In the data rows, the value 128 means zero.
Each row in the table below has a label, given by one hidden rule.
[155 125 120 104  96 117  96 128 142 128 144 131 188 138 146 120 129 155
 112 124  58  96 116 143 121 183 141 146 145 235 112 122 145 108  95] Xn
[ 99 225 121 188 125 109 115 129 115 165 120 126 154 115 128 129 190 139
 123 106 149 134  82 132 131  59 115 136  32  81 155 138 161 163 116] XP
[131 208 126 184 200 110  61 171 101 142 109  96  14  95 137 166 183  37
 160 142 165 150 177 125  94  17 108 161 108 143 148 197 148 194 119] Gc
[156   0 132  25 155 149 161 136 138  69 124 108  99  98 133 249 184 138
 128 157 176 140 104 136 141 115 109 131 106 203 199 127 160  44  81] XP
[144  97 127  96 155 152 129 126 114 114 138 134  51 149 171 109  79 107
 145 143 142 140 158 114 144 147 110  99 133 219 201 183 214 112 128] Av
[167 116 120 101 123 134 210 150 108 128 103 126 104 119 147 255 204 157
 153 142 166 106 111 135 136 144 145 141 134  62 143 113 181  92  77] Xn
[129  34 110 118  78 153 129  97 141 123 139 150 106  87 127 122  93 148
 116 113 119 121  70 128 109 190 156 181 130  45 143  99 104  86 142] Xn
[ 92 255 147 188 152 102  98 124 145 122 100 137 106 133 120   0 196 120
 128  93 103 140 152 130  66 111 140 135 123 187  16 140  41 237 134] UL
[ 90 155 151 182 169 116  55 187  98 180  82 117 118 113 115  66 133 111
 143  96 117 192 136  91 127  11 103 181 133  64 115 138 117 242 156] Gc
[148 107 139  86 114 120 224  83 138  84 155 139  99 151 145  96  48 192
 100  73  32  89 153 138 119 220 159  63 165 252  55 116 109 131 167] Zz
[167  46 127 104  60 141 255  98 154  92 170 129 152 114 151 149  98 167
 130 134 132 103 113 125 166 188 141  63 123 231 178 109  96 142 128] Xn
[150 143 134 186 123 146 215 131 128 133 132 124 192 141 161 143  53 127
 117 119  79 107  97 131 136  87 155 102 175 155  91 121  64  97 129] Xn
[149  72 131  89 109 134 153 143 131 131 147 133 113 133 112 197  80 150
 127 152 105 143 101 148 116 152 154 102  79 165 196 179  79 112 111] XP
[121  77 107 107 150 156  81 154 123 101 136 119 140 143  95 123 181  67
 125 141 209 137 127 121 145 135 139 147  53 180 216 118 166 136  88] Av
[131 120 124 159 134 115 227 165 124 129 124 114 148 164 120 101 105  85
 136 105  99 147 129 155 139 127 132 129 184 186 133 151 129 126 116] Av
[141 121 153 151 117 135  86 138 127 167 149 120  97 117 144  89 170 176
 132 111 138 124 144 129 130 103 145 123 188 170 104 132 143 175 182] Zz
[114  23 143  92  90 115 188 127 162 112 179 128 138 130 130 118  22 186
 113 104 122 132 133 106 142 150 120  94 130 136  82  77  90  96  96] Zz
[124 174 152 133 204 116 105 208 109 118 102 118  21 154 180 149 125  71
 162 127 131 156 156 173 135  89 112 155 154 255 140 117 146  50 128] Gc
[ 94 115 119 180  88 129  63 145 128 211 110 144 131 123  95 189 162 137
 131 116 179 150 138 113 106 115  96 178 118 148  96 136 137 180 150] UL
[141  42 176  50 122 134 255  97 163  96 148 140 127 193 109 128  26 172
  90  91  41  61 111 183 155 242 148  46 171 255  83  71  53  44 132] Zz
[157 130 146  45 152 123  38 114 140 135 124 115 103 124 165 134 131 150
 132 124 136 142 132 149 174  95 131 142 113 178 151 136 171 167 132] Xn
[139  19 132  88 173 141 132 192 108  81 155 125 154 132 142 212  99 119
 135 127 183  98 112 145 159 117 105  82 138 107 182 164 163  61  49] XP
[159  74 134  12 151 133 126 196 127  70 114  86  43 120 164 195  12  72
 135 132 133 111 169 165 146 111 111  66 216 241  94 134 158   0  55] Gc
[140   0 147  71 146 140  99 137 112 114 114 135 101 167 178 174 106 156
 149 130 160 141 149 149 144 112 119 132 180 170 145 149 197  44  96] Zz
[148  94 122 116 165 128  70  75 126 102 148 124 177 114 113 174 113  95
 140 106 134 148 118 110 165 215 137 131  94  53 145 155 170 140  79] Av
[137 150 144 167 148 128 172 137 127 124 106 125 113 125 106 109 113  98
 135 144  87  93 136 144 134 125 113 147 141 106 115 116 155 138 111] Gc
[134 163 112 114  71 145 153 145 120 127 144 141 141 150 106 202 159 174
 120 148 178 146 121 137  96 100 116 136 103  62 234  99 160 112  97] XP
[129  93 119 132 139 134 116 131 149 128 153 130 173 109 123 159 130 128
  98 149 100  94 108 135 133 154 141  78 177 184 128 103 135 200 102] Xn
[137  36 140 156  94 119 172 171 152  98 130 126  88 176 133 131 104  90
 119  75 146 123 166 148 147 172 131 126  85 215  94 125 124  32  68] Gc
[124 126 156 116 116 139 178 179 156  90 109 128  98 129  83 126 144 137
 135 118 117 110 121 109 121 140 151 125 227 142 108 140 115 149 178] Zz
[101 204 122 112 113 118 113 121 149 143 126 151 219  83 108  77 198 117
 124 145 141 126 112 113 107 106 133 169 112  30 129  97 154 164 128] XP
[124 165 116 137  34 114 197 108 138 145 143 143 137 121  71  20 145 138
 125 137 114 112 134 131 111 117 149 166  87  71  89 127  85 165 166] Zz
[139  85 119  87 108 141 118 107 136 115 152 148 139  84  93 116  46 168
 120 177 119 125  97 146 133 211 175  94  73 155 138 130 132 141 132] Xn
[119 154 118 135 145 126 116 149 147 140 125 117 128 157 125  97  69 120
 142 123 138 121 181 142 163 139 131 137 133 121  55 168  93 149 201] UL
[149 129 135 109 147 131 167  75 130 115 148 165 167  90 124 155  68 139
 134 125 142 115 131 139 149 139 143  93 137 197 194 101 182  22 133] XP
[147 107 129 174 134 134 127 137 109 101 112 102 127 124 184 226 217 102
 131 132 180 155  97 112 169 143  93 108 164 162 183 116 139  49 133] XP
[159  50 144 143 134 116  68 148 119 165  68  87  70 155 191 168 138 129
 149 133 167 121 138 144 144  36 118 128 150 140 157 193 222  84  71] Av
[161  91 137  63 214 177 105 192 121 135 123 116  63 190 170 203 182  92
 141 140 211 130 135 141 162 114 126  95 135 129 124 180 180   4  75] Gc
[115  91 136  89 121 150  90 158 129  91  99 128  85 127 153  66 160 120
 134 143  97 127 140 160 153 155 129  94 186  17  97 171 110 108 139] UL
[131  86 114  54 113 132 234 121 149 121 181 140 224 148 146 124 135 141
 115 166 124 117  61  99 127 172 141 148  72 108 128  72 119  85 183] Xn
[ 70 255 120 200  91 105  79 158 105 155  71 117 147 110 128  24 244  26
 153 132 172 151 182 101 103  53 127 150 127   0  85 143 136 235 187] Gc
[127 211 160  85 142 114 142 150 123  97  78  95  95 189 123  71  63 152
 139  71  59 115 163 135 145 102 130 121 160 158  88 146  79 172 205] UL
[129  40 132 115 122 140 140 108 137  99 169 115 190 107 149 189  94 128
 107 177 123 125 116 131 140 167 131 109 136  76 174 124 146  92  98] XP
[149  89 134 104 161 152 107 152 106 122 114 105  81 177 133 199  55 105
 137 150 202 116 153 133 139 136 133  80 162 171 112 139 163 106 102] Gc
[103 193 126 174 164 113  75 158 115 118 100 131 195 134 124 106 129 104
 134 137  91 140 172 119  96  82 100 160 132 125 134 149 109 188  86] Gc
[142 141 119 180 178 123  37 124 109 151  84 103  20 112  92 118 193 105
 150 130 112 128 136 113 136  52 111 156 125  77 111 134 150 149 143] Gc
[142  31 115  63 114 122 232 115 147  89 164 160 207 149  96 139 139 219
 115 141 104 123  97 120 127 145 157 134 102  83 173 105  99  82 151] Xn
[125 167 136 158 144 102 172  91 129 153 108 142   8 181 142 145  67 144
 130  95  61 117 132 119  95 129 121 138 155  51  77 152  97 215 178] Zz
[114 164 122 136 144 121 131 122 140 100  97 123 155 112 130 118  77 166
 138 114  31 132 156 127 115 142 132 101 129  76 178 126  15 129 154] Xn
[131   4  93  95  84 136 116  59 138 145 151 159 118  63 117 223  86 143
 105 184 129 111  87 122 157 197 113 134  62  66 252  77 125 105 141] XP
[131 179 107 165 137 120 177 137 134 131 137 117 225 139 139 137 135 133
 128 129 153 139 113  83 113 147 139 141  63 107 134  86 149 185 142] Xn
[145 142 138 171 108 147 147 107 116 134 139 133 212 110  77 120  81 139
 116 141 186 124 102 119 143 173 119 136 152  85 137 108 177 112 127] Xn
[113  41 133 126 103 140 148 131 147 159 156 142 164 147 107  83 118 145
 106 117  44 135 127 134 113 116 157 135 106 117  96 121  99 159 151] Zz
[108 201 108 190  90 117   0 134 141 170 121 146 148  55  96   9 169 122
 116 147  76 132 115 112  92 149 124 157  72 101 181 143  95 198 131] XP
[137  77 127 103 136 137 167 154 133 137 106 128  65 121  98 170  75 110
 142  99 136 142 171 124 139 167 114 106 144 232 138 128 171  66 114] Gc
[ 86 255 132 228 116  91 145 147 127 190 108 117 130 128 153   9 255 127
 126 125 107 144 150 114  95  88 136 146  66 120  81 128 119 237 158] UL
[107 122 171 125 172 114 143 170 117 107  91 120  38 215 166 112   1 100
 123  87 116 122 184 131 104 112 152 125 226 231  44 174 117  95 208] UL
[121 188 103 139 123 121  80 122 104 196 126 133 188  71 112 116 255  81
 120 193 156 166 127  89  97 127  75 188  45  22 165 118 152 243 167] Av
[104 111 109  93  92 111 123  49 165 105 150 129 195 120 100  23 115 221
  97 144  71 102 108 124 120 173 143 139 115 110  95  70  75  63 150] Zz
[127  67 103 106 126 125  84 151 107 147 119 150 144 111 103 146 247 152
 143 153 135 156  98 117 147 175 112 149  58  68 165  78 151 167  39] XP
[156 105 142  79 128 121  49 123 114 130 115 130 125  70 119 155 149 127
 132 133 102 146 140 119 130 147 130 123 120  91  83 126 179 110 112] UL
[127 114 141  76 115 117 108  88 126 124 113 130 122 134 126 131  73 117
 146 130 187 128 127 136 136 136 128  95 174 141 102 102 122 124 127] UL
[127 136 136  98 114 120 154 158 144 176 136 143 149 126 129  33 154 165
 120 119 128 132 117 140 153 191 121  75  82 201 180  99 118  37 125] XP
[117 129 148  83 111 136 211 124 137 101  88 134  96 167 130  78  10 158
 109  95 105 132 124 149 144 142 145 103 211 223  96 160  83  71 144] Zz
[137 128 121 178  97 126 146  94 148  87 144 137 103 193 158 179 116  89
 143 137  80 122 125 161 127 155 120 112 155  70 130 105  71 106 107] Av
[139 124 133  92 143 147 200 129 147 111 174 127 107 105 120 202 105 142
 116  97 131 136 153 148 132  82 150 103 193 178 125 127 151  79 183] UL
[128 127 126 106 115 118 129 107 123  99 147 131 126  80 121  76  48 148
 107 152 158  99  89 124 119 161 128 125  94  62 189  70 108  43 162] XP
[145 115 156  24 107 137 101 130 114  97 155 110 128 108 157 171 114 129
 135 129 185 107  90 148 136 145 152  94 143 244 128 158 129  49  64] Xn
[139  29 151 181 181 112  93 201 103 129  65  77  91 140 161 181 141  81
 162 105 180 130 176 138  96   3 105 132 217 239 171 211 144 137  94] Gc
[111 147 113 130 126 141  59  97 110 167 164 133 242  68  99 199 214 131
 121 147 165 161 107 111  98 127 109 158  63   3 118  96 146 148 116] Xn
Which label does each new row get?
[102 169 106 193 145 110  81 119 123 163 109 138 146  99 141  80 166  92
 128 144 131 118 135 114 118  74 122 169 107 213 110 135 138 211 160] >> Gc
[140  93 133  67  93 140 192 133 172  89 153 149 123 134 160 143  69 211
 131 137  73  91 111 134 126 173 131 126  96 121  59 129 103  32 112] >> Zz
[133 131 145 148 158 124 112 123 143 128 110 128  76 171 155  54 132  84
 149  80 143 135 111 140 116 112 129 108 175  99 154 189 183 118 167] >> Av
[129 147 145 115 115 132 121 150 116 136 162 133 161  93 124 107 143  56
 145 185 147 138 118 138 114  66 136 140  97  58 140 123 142 134 136] >> Av
[148   8 140  38 121 160 158 102 131  68 144 132 154 167 133 255   0  88
 119 172 133 100  73 163 198 167 147  67 131 182 194 143 154  43  40] >> XP
[120  20 112 108 120 139 228 143 123 160 159 122 171  96 139 103  44 165
 114 157  70 121 109 106 125 200 145 129 127 166 140 106  88  96 140] >> Xn
[ 98 255 130 144  72  90 120  83 144 198 144 149 212 124 161  28 100 136
 127  86  22 141 120 104  96  80 160 148 131   0  97  72  29 188 175] >> Zz
[174  27 124  75 133 148 148 129 139 121 151 112 110 137 124 197  83 141
 130 121 123 118 113 152 190 207 124 103 151 170 186 107 181   0   6] >> XP
[ 94 207 116 225  79  88  61 210 101 182 110 120  67 137 161  54 179  28
 165 123 161 202 136  75  77  35 112 162  99  35  99 132 163 255  95] >> Gc
[115 157 105 159  90 134  75 112 111 133 151 121 114 131  91 130 255 116
 131 156 192 144 105 130 107  99 117 150 125 106 158 107 159 162  93] >> XP
[150  87 147 130 191 166 181 163  88 138  96 121  89  90 109 255 128  97
 142 141 181 153 144 134 175  88 114 117  96 158 167 118 230 130  53] >> Av
[139 115 117 157 147 139   0 161  85 169 101 106 181 131  84 190 194 145
 143 167 230 142 124  90 122 111  81 132  99  89 180 142 203 111  75] >> XP
[146 116 143 101 102 128 230  79 125  89 185 136 145 136 132  90   0 168
 114 113 131 130 109 131 140 198 134 117 127 224 121 152  90  76 124] >> Xn
[113  64 140  94 134 111 148 109 146 163 155 133 157 126 121  78 139  84
 124 108  14  97 131 131 110 133 130 126 143 125  85 136 151 141 172] >> Gc
[116  73 135 134  94 134  86 107 132 116 126 158 108 111 108 205 164 135
 104 142 130 129 113 124 127  94  99 129  78  99 233 102 171 164  84] >> XP
[121 166 136 178 148 134  60 139 108 101 173 125 162 107 116  77 160 137
 145 124 136 136 125 134 126 131 135 136 151  89 105 113 119 145 144] >> Zz
[104 189 125 158 106  89 144 158 123 167 116 128 145 106 100  26 172  91
 124 115 156 117 138  82  97 104 114 128  62  38  96 152  78 144 160] >> Gc
[149 137 171  81 200 119 255 121 123  91  96 103   0 190 184 188  37 132
 121  80 104 117 207 165 142  93 150 111 200 255  13 194  67  93 143] >> UL
[111 217 131 224 148 111 122  83 137 164 104 114 172  99 109  30 199 131
 147 120 123 159 148 108  96  72 122 125  89 101 107 126 155 186 146] >> UL
[105 174  99 111  89 128 130 121 125 144 140 124 144 131 134 136  80 181
 122 163 171 158 143 147 126 130 137 117  62 147 119  92 172  84 146] >> Zz
[158 138 147  68 100 164 255 113 139  95 156 125 146 177 162  92   2 196
 119  66 119  80 142 144 133 141 155 103 160 112 119 121  70 126 116] >> Zz
[153 101 106 167 107 142 128  99 136 128  95 129 150 107  75 196 124 114
 127 166 171 149  97 117 120 116 112 116  83  98 106 116 139  29 110] >> Xn
[137   0 146 156 121 132 144 110 118 112 135 108  74 194 150 189 126 104
 131 104  74  99 145 146 125 188 149  99 184 199  84 128 167  28 122] >> UL
[176  83 163  46 179 149 146 160 128  75 115 130  52 185 179 223  50 139
 126 117 175 118 111 186 166 143 132 109 246 191 144 171 180  23  92] >> Xn
[ 96 193 108 181  99 100  45 137  99 138  91 140  73  80 120  59 255 114
 136 103 112 165 147  82 100  75  95 170 176  63  93 121 132 145 154] >> UL
[125 146 166 144 184 104 137 117 132  83  78 133  44 199 162  14 131 123
 136  77  95 114 174 159 130  85 156 115 190 189  32 153 105 160 112] >> UL
[127 147 128 142 134 147  32 139 102 123  93  98  86 132 173 173 158  82
 143 116 164 134 185 134 158  62 113 129 174 144 151 177 144 164  86] >> Gc
[132 138 105 125 138 142  40 145 131 142  72 115  99  90 122 175 178 103
 149 159 164 144 139 102 126  74 132 160  43  77 160 117 155 157  88] >> Av
[107 188 151 180 116 105  51 151 111 136  98 124 117 207 165 104 235  81
 145 167 120 142 171 112 124 130 143 122 169 158  93 135 125 166 174] >> Gc
[132 100 109 174 131 111  71 144 137 165 118 133 175  55 122 133 247  89
 122 119 165 144 132  89 122  30 120 127  84  72 180 121 144 229 121] >> Av
[127 160 116 145 149 135 128 115 135 116  96 125 135 155 113 185 158 136
 112 129 147 148 107 128 120 152 140 123 144 186 171 136 150 139  60] >> XP
[112 205 109 212 101 106  86 144 143 138 142 132  68  60  87 106 251 108
 122 130 182 134 134  95 115  67 122 166  79  12  42  89  97 215 145] >> UL
[116 150  89 185 160  94  97 163  93 196 102 122 160  74 105 198 160  81
 128 165 235 129 133 124 124 140 108 202  86   0 160 122 148 152 101] >> Av
[123 124 118  84 120 132 169  66 123 122 167 126 138  73  96 145 213 139
  94 174 159 144  94 109 153 180 111 131   0 135 172  76 124 149 142] >> XP
The hidden rule looks at only part of the columns. Which column or columns, counting from 0, in order?
17 22 30
